In the rows, zero is written as 128.
The rows of Z fall into several groups, which share some directions, and each row is roughly a mix of its group's hidden directions, except one row that fits no group.
Z, 129 rows:
[[104  94  86 150  95  67 164 100  91 141 137 142 139]
 [138 112  42 140 138 117 144 174 162 129 155 148 120]
 [155 107  63 101 122 158 120 120 173 105 159  98  95]
 [148 155 126 133  84 172 134  50 116 111  97 125 143]
 [113 138 222 140 153 163 105 125 137 139 130 106 109]
 [159  92 115 153 114  85 197 159  99 143 108 121 109]
 [100 118 213 142 119 130 141 103  80 107 118 101 126]
 [107 186  45 117 149 127 129 147 127  98 134 113 129]
 [111 154  64 135 134 115 137 177 149 145 151 176 166]
 [117 146  68 121 119 109  90 114 143 140 134 192 174]
 [128 128 183  86 101 127 121  75 110 119 143  70 108]
 [191  99 162 115  85 104 110  85 108 121  95 148 119]
 [105 153 124  87 161 108 140 149 107 112 132  50  96]
 [126  98  79 108 116  77 156 123  79  89 121  94 106]
 [155 179  87 175 107 124 171  98 106 133  94 129 102]
 [117 102 165 125  86  96 143  66  75 113 124 102 123]
 [156  76 118 132  92 160 168 104 146 108 162  89  92]
 [144  91  44 107 131 148 134 101 166 146 130 104 119]
 [131 151 137 167 124 210 130  89 139  87 119 116 108]
 [162 127  94 125  70 136 111  68 135  83 150 151 121]
 [109 181 163 179 157 191 116 137 143 116 119 142 124]
 [110 195 130 109 123 124  90  69 136 135 152  92 100]
 [115 147  60 157 166 107 143 187 125 131 112 158 134]
 [141 167 122 135 129 109 159 113 120 143 136  62  59]
 [152 101 103  97 106 166 107  83 177 121 165  98 101]
 [118 107  75 142 146 131 117 175 157 137 137 190 169]
 [143 124  84  58 113 118 141 159 161 135 175  98 133]
 [158  55 102 172 106 139 161 103 140 126 132 128  90]
 [101  72 164 160 158 108 154 147  88 149  82 124 137]
 [ 90 170 127 140 179 107 151 189  97 137  99 118 141]
 [141  85  79 108 113 129 138 111 144  94 169  83  80]
 [133  88  66 112 125  71 162 172 110 134 126 139 144]
 [132 109 118 163 121 103 158 175 111 143 111 196 171]
 [159 135  37 109 109 128 114 114 166 135 142 152 133]
 [124 121  32 125 126 118 141 132 159 125 169 120 107]
 [128 148 194 159 124 173 153 111  93 105  81 119 138]
 [107 132  66  91 148 138 102 133 175 124 181 100 115]
 [149 164 189 123 134 167 124  93 110 117  85  87 106]
 [129 116 163 110 105  70 151 109  66 145  88 124 151]
 [134 167 200 106 139 138 138 125 117 147 118  66 101]
 [133 145  78 162 156 112 133 185 130 137 104 186 149]
 [120 129 128  73 118 163  82  76 157 110 158  91 125]
 [103 183 199 116 128 138 102  89 110 124 130  96 116]
 [104 114 181 147 156 178 140 119 112  99 112  72 100]
 [145 162  67  94 127 162 134 153 165  93 163 103 115]
 [126 118 184 124 111 129 142  83  81 100 108  74 100]
 [103 103 147 178 161 180 116 146 121  84  97 162 144]
 [175  66 154  91  98 102  88  92 131 123 123 140 120]
 [144 123  55 166 137 142 147 158 174 152 147 158 114]
 [165 147  94  77 107 119 120 127 180 169 172 115 117]
 [147 128  75 132 133 141 130 118 188 170 165 104  83]
 [175  75 121 118  75 132 150 101 123  83 145 112  97]
 [176 123 169 130 111 111 109 108 110 154  69 176 152]
 [133 133  80 170 135  90 148 166 109 140  99 187 150]
 [136 131  60 148 140 143 113 145 191 148 168 152 110]
 [130 138 220 164 121 142 139 115  91 119  97 130 126]
 [155  74 174 100  84 101 134  82 101 144 115 118 136]
 [134  93 131 155 157 194  89 136 180 106 139 146 109]
 [111 106  77 146  98  78 152 153 122 115 181 164 138]
 [120 126 167 165 129 110 192 127  88 159 102  87 107]
 [161  98  68  83 103 104 142 144 163 142 173 119 120]
 [105 159 211 145 150 130 138 140  88 136  92 109 130]
 [125 132  62 129 165 152 149 158 149 108 136  79  85]
 [115 170 171 141 138 177  71 118 138  87 127 162 139]
 [148 157  66 108 116 162  88  90 177 118 148 137 121]
 [132 131 125 157 113 192  92 104 167 110 138 185 153]
 [104 181  61 127 139 113 115 156 113  75 138 148 141]
 [128 112 199 106  84 119 125  67 103 132 136 103 129]
 [121 158  45 169 118 111 177 132 126 131 144 135 114]
 [106 140 123 186 164 111 162 175  91 134  86 153 138]
 [148 104  48 153 125 117 150 168 154 125 150 165 124]
 [159 139  59  91 118 101 131 162 168 150 165 137 126]
 [162  85  64 132 104 141 190 155 142 123 135 126 132]
 [111 109 180 165 142 106 170 171  79 132  95 137 143]
 [176 180 125 100 131 184 135 168 147  96 105 131 146]
 [108 113  69 160 157 150 122 171 166 132 140 176 150]
 [120 152 160 119 154 123  80 127 139 183  91 169 172]
 [169  99 166 184  87 144 140  97 141 150 125 172 118]
 [ 92 140 185  82 147 152  86 132 142 109 165  93 132]
 [159 155  51 152 138 145 147 167 162 136 122 159 127]
 [166 118  74 101  75  72 133  98 125 137 144 146 130]
 [142 173  92 123 178 148 121 195 166 139 122 125 114]
 [113 146 187 129 151 185  96 119 154 106 150  93  97]
 [150 157  95 178 153 171 169 176 155 131 118 132 103]
 [157  83  81 100 112 145 160 141 171 130 169  93 106]
 [127 145 155 114 119 164  54  92 160  95 159 146 124]
 [112 136 144 152 147 119 134 177 120 160 101 189 185]
 [107 122  65 108 155 132  95 156 171 148 149 164 164]
 [105 107 172 103 100 124 128  58  92 113 126  81 128]
 [135 108 112 113 128 180 128 131 199 160 179 108 119]
 [167 121  66 122 115 105 168 184 155 144 154 141 122]
 [133 137 114 113 134 173  91 101 187 129 173  96  89]
 [136  69 132  77 114 130 110 150 148  84 183 115 124]
 [134 129 221 154 114 130 147 113  98 154  97 133 138]
 [122 105  87 145 129  94 136 169 136 158 134 195 170]
 [153 116 120 160 132 164 193 183 147 121 141 103  96]
 [162 108  60 171 112 121 165 155 151 126 146 160 107]
 [ 92 126 207  99 156 158 102 156 130 113 138 108 150]
 [ 91 130 202 143 142 162 129 104  91 105  99  99 135]
 [103 128 188 183 160 153 162 159 116 156 100 129 135]
 [ 90 154  72 129 153  92 136 171 145 172 157 145 149]
 [106 155 101  63 159 143  71 130 159 135 133 120 160]
 [148 144 135 149 118 209 137 121 161  84 152 108  99]
 [100 141 181 147 129 115 149  81  75 136  99  85 113]
 [112 183 105  99 148 124 135 123 118 105 136  55  87]
 [169  99  61 134  91  90 145 139 134 126 139 176 135]
 [114 142  37 145 123 114 158 153 145 124 168 139 125]
 [ 97 214 141 105 158 116  98 118 114 150 109 103 135]
 [186  92  58 124 101 137 139 112 149 103 130 127  97]
 [121 176 121 174 166 139  96 155 133 131  92 187 140]
 [184 150 101 115  89  93 100  97 134 148 107 180 139]
 [100  94 187 151 131 129 151  93  79 128  95  90 121]
 [ 92 183  71 112 136 111 102 122 159 149 177 132 131]
 [114 107 107 178 156 146 121 117 110 130  60 175 157]
 [152 125  64 157 163 154 128 177 148  98 103 157 118]
 [168 128  60 109 111 117 162 170 164 139 165 128 118]
 [134 140  32 130 122 108 167 143 115 124 109 143 148]
 [ 98 188 139 160 157 176  84 130 159 123 138 159 136]
 [103 115  65 148 120  89 150 165 133 138 168 171 152]
 [116 122 113  93 138  68 164 163  75 111 111  89 130]
 [134 104 117 170 126  90 173 161  88 141  87 170 150]
 [149  96 196 154  98 117 158 116  79 105  97 132 122]
 [143 193 157  71 146 127 106 142 141 139 135  78 107]
 [120 117  97 181 177 171 153 182 147 123 109 136 116]
 [144 115  58  97 115 136  87 122 172 108 162 158 138]
 [114 154 160 142 135  97 185 143 107 190 122  87 111]
 [ 92 142  95 168 110  63 132  95 109 165 148 158 127]
 [126 133 198 157 117 179  97 104 130  99 121 167 146]
 [123 140 187 115 165 149  84 116 135 171  77 134 152]]
In each list below, one row fits none of the groups, and each other row fits one group, some only roughly. Which row is it?
- Z_480: [180 130  71  91 105 135 106  94 160 109 142 109  93]
- Z_4: [118  78 158  87  95  88 102  79 118 133 161 106 124]
- Z_52: [153 137  82 107 103  85 134 181 135 122 155 179 156]
- Z_803: [108 150 153  64 132 161 104 106 144 113 156  66 126]
- Z_712: [135 133  91 135 134  96 140 176 112 138  96 190 179]
- Z_357: [121 147 110 106 114  40 137 121  72 125 115 117 123]
- Z_106: [140 143  54  99 130 130  79 114 173 137 141 158 143]
- Z_397: [121 138 148 134 132 190  74 102 180 110 166 137 114]
- Z_154: [130  98 140 130 108  73 198 147  81 148 120 107 130]
- Z_72: [148 114 155  73  85 136 101  72 154 158 151 122 149]
- Z_676: [125 155 116 141 120  84 116 155 102 123 111 204 173]
- Z_635: [ 82 158 124 150 192 155 133 168 138 165 102 130 153]
	Z_72
- Z_29: [100 152 125  69 164  94 125 175 127 169 130 103 160]
- Z_365: [131 137 127 137 103  66 163 104  72 161  86 136 146]
- Z_696: [182 129  66 107  90 127 134  99 143  97 145 110  89]
- Z_608: [135 160 150 169 158 120 138 180 109 147  79 175 147]
- Z_266: [132 133  98 187 141 124 176 148 112 166  80 162 145]
- Z_516: [108 120 170  79 109 146  85  76 133 101 161  94 128]
- Z_466: [147 153 145 174 159 129 155 179 101 130  67 152 126]
- Z_433: [135  84  61  98 134  92 160 161 137 168 128 122 147]
- Z_869: [ 97 136 186 105 134 158  99  77 124 117 137  73 111]
- Z_501: [ 94  86 148 164 151 109 187 165  88 134 110 107 127]
- Z_876: [161 111 122 170 113  95 174 127  76 119  73 143 116]
	Z_501
- Z_683: [150 159  72  96 106 126 110  85 155 117 162  96  88]
- Z_403: [100 140 189 146 138 165  75  80 120  98 118 134 127]
- Z_426: [173 101  67 172 132 145 160 160 148 130 106 157 112]
- Z_123: [152 177  73 139 135 185 144 155 172 113 138 130 118]
- Z_349: [ 99 147 185 154 139 113 110 120  79 122  83 164 162]
- Z_269: [127 109  93 206 129 148 177 145 138 119 147 137  92]
- Z_371: [141 148 106 146 118 196 101  84 186 140 145 143 124]
- Z_936: [141 174 113 116 112 149 122  65 135 118 139  73  82]
- Z_453: [114 127 180 140 143 164 127  96 136 127 141  64  74]
- Z_425: [141 168  81 154 122 115 174 132 111 103 137  87  72]
- Z_242: [127 110 205 155 106  97 136 112  78 130 100 152 142]
- Z_600: [158 104 186 124  93 132 120  62 133 146 135 101  95]
	Z_269
- Z_312: [114  86 202 143 114 152 141  92  98 102 124  97 114]
- Z_229: [156 142  95  73 109 135  97  90 157 105 159  89  95]
- Z_520: [143 158  92  86 128 171  77 116 181 111 156 135 134]
- Z_762: [125 108 142 199 137 119 177 149  89 137  84 152 128]
- Z_62: [132 100  73 191 121 113 138 128 121 128 111 192 140]
- Z_987: [131  82  80  76 107 121  91 104 161 127 167 141 150]
- Z_819: [143 115 174 127 113 162 150 131 149 108 174  75  77]
- Z_694: [113 118 154 178 135 110 184 125  71 127  87 106 111]
- Z_437: [103 145 195 178 163 145 131 176 116 129 113 152 134]
- Z_845: [138 105 189 142 105  91 123 121  89 141  96 177 161]
- Z_755: [103 171 167 160 154  97 130 141  99 174  85 154 151]
	Z_62
- Z_861: [111 145 201 126 104 127 102  74 104 102 147 103 106]
- Z_73: [128 133 173 131 127  91 127 118  67 131  64 151 158]
- Z_512: [ 94 130 172 142 146 146 133  87 109 125 123  59  84]
- Z_992: [128 115 146  78  84 123  98  61 129 108 165 103 124]
- Z_297: [ 69 131 164 169 157 106 148 156  85 145 108 144 160]
- Z_128: [140 119  60 105 117  73 175 136  96 132 112 102 124]
- Z_400: [145 147 151  58 101 129  92  91 149 126 162  89 115]
- Z_83: [136  90 124 117 122  75 184 188 103 152 126 131 148]
- Z_885: [138 104  92  95  98  87 110  94 128 168 116 168 175]
- Z_184: [112 142 119 139 131 158 147  93 128 102 150  56  70]
- Z_956: [161 134  71 112  92 113 167 111 112  87 137  91  91]
	Z_73
- Z_862: [ 94 127 160 122 165 136  64 170 153 112 157 164 145]
- Z_259: [142 137 120 177 155 155 160 206 146 127 123 160 127]
- Z_278: [121  91 186 167 115 140 126  70 110 116 127 105  86]
- Z_418: [143 144 140 154 106 183  98 102 139  55 142 155 118]
- Z_261: [140 170 189 149 152 119 137 170  97 140  75 145 136]
- Z_736: [143 129  74 118 115  99 129 168 126 122 124 193 180]
- Z_599: [101 178 198 137 137 157 136 115 100 109 115  84 116]
- Z_94: [152 121  99 153 151 103 172 198 112 141  87 153 136]
- Z_731: [170 142  93  87 125 145  89 145 192 143 158 151 133]
- Z_519: [127 137  96 122 170 183  85 165 171  89 131 145 129]
- Z_440: [166  90 132 137  91  84 130 139 118 142 119 199 160]
	Z_94
- Z_331: [130  91 161 168 130 166 164 111 129 116 135  78  73]
- Z_167: [113 119 182 119  85  90 100  65 102 132 151 137 137]
- Z_503: [108 152 219 128 148 164 128 147 110 116 106 114 145]
- Z_476: [150 128  81  84  82  83 111 125 138 118 167 165 150]
- Z_244: [124  83 198 158 108 182 129  90 135 121 133 131 132]
- Z_101: [124 158 110 192 137 147 130 166 144 124 127 199 146]
- Z_959: [141 197  65 119 140 129  95 106 161 157 122 140 124]
- Z_629: [147 110 112 129 133 197 118 124 188 111 163 105  94]
- Z_282: [179 159 121  81 100 145  93  87 149 100 136 102  96]
- Z_201: [133 123 187 159 129 127 182 134  81 137  77 107 124]
- Z_163: [124 131 133  82 107 135  59  69 151 115 162 127 129]
- Z_160: [142 148  74 101 126  72 134 173 129 155 130 167 160]
- Z_742: [132 175 156 145 122 178 109  65 151 139 131  98  95]
- Z_726: [100  88 128 149 148  92 118 154 126 172 118 187 172]
- Z_897: [110 151 137 147 155  87 173 165  76 153  81 121 141]
	Z_167
- Z_65: [189  90 138  74  94 139 108 121 142  82 139 117 113]
- Z_779: [147 135 148 164 125 113 139 126 106 173  68 183 162]
- Z_345: [109 169 182 141 122 167 132  79 106 106 123  82 104]
- Z_372: [121  78 175 148 143  90 148 177 104 157 107 158 149]
- Z_80: [144  88  78 149  95  76 150 143 121 132 142 183 142]
- Z_530: [ 87 139 167 164 171  99 121 126  85 158  77 129 132]
- Z_351: [143  77 115  75 116 125 106 106 147  99 165  81  95]
- Z_939: [124 103 227 128 119 143 101 112 109 103 125 130 127]
- Z_186: [116 117  73 114 152 175  94 142 187 111 165 134 127]
- Z_430: [130 120 225 122 138 153 127 133 103 122  90 113 141]
- Z_136: [163 138 150  92 103 143 105  73 131  97 134  79  84]
- Z_175: [162 173 120  96 102 177  96  81 169 120 144 118 119]
	Z_175
- Z_522: [123  95 107 157 147 121 155 187 131 155 109 181 171]
- Z_354: [103  62  99 162 132 106 150 166 114 116 137 174 157]
- Z_151: [108  93 165 111 141  92 169 134  96 164 114  67 114]
- Z_942: [169 140 115 178  78 138 163  71 125 143 113 142 103]
- Z_161: [118 181 186 128 145 105 118 139  73 108  84 125 133]
- Z_301: [136 102 120  78  97 146  80  79 155  97 169 121 130]
- Z_542: [164 131  61  87 117 134  94 134 180 119 159 142 123]
- Z_181: [147  76 111 133  82 138 104  80 138 104 140 182 152]
- Z_458: [116 191  71 107 121 117  87  79 145 137 145 128 126]
- Z_471: [161 120  97  97 107 106 165 188 155 129 181 117 115]
- Z_749: [158 122  97 125 119 167 141 104 172 126 159  80  71]
- Z_654: [130 105 184 162 113 131 166 107  83  93 114  95  93]
- Z_681: [148 142  58  97 150 148 110 162 180 118 155 117 111]
	Z_354
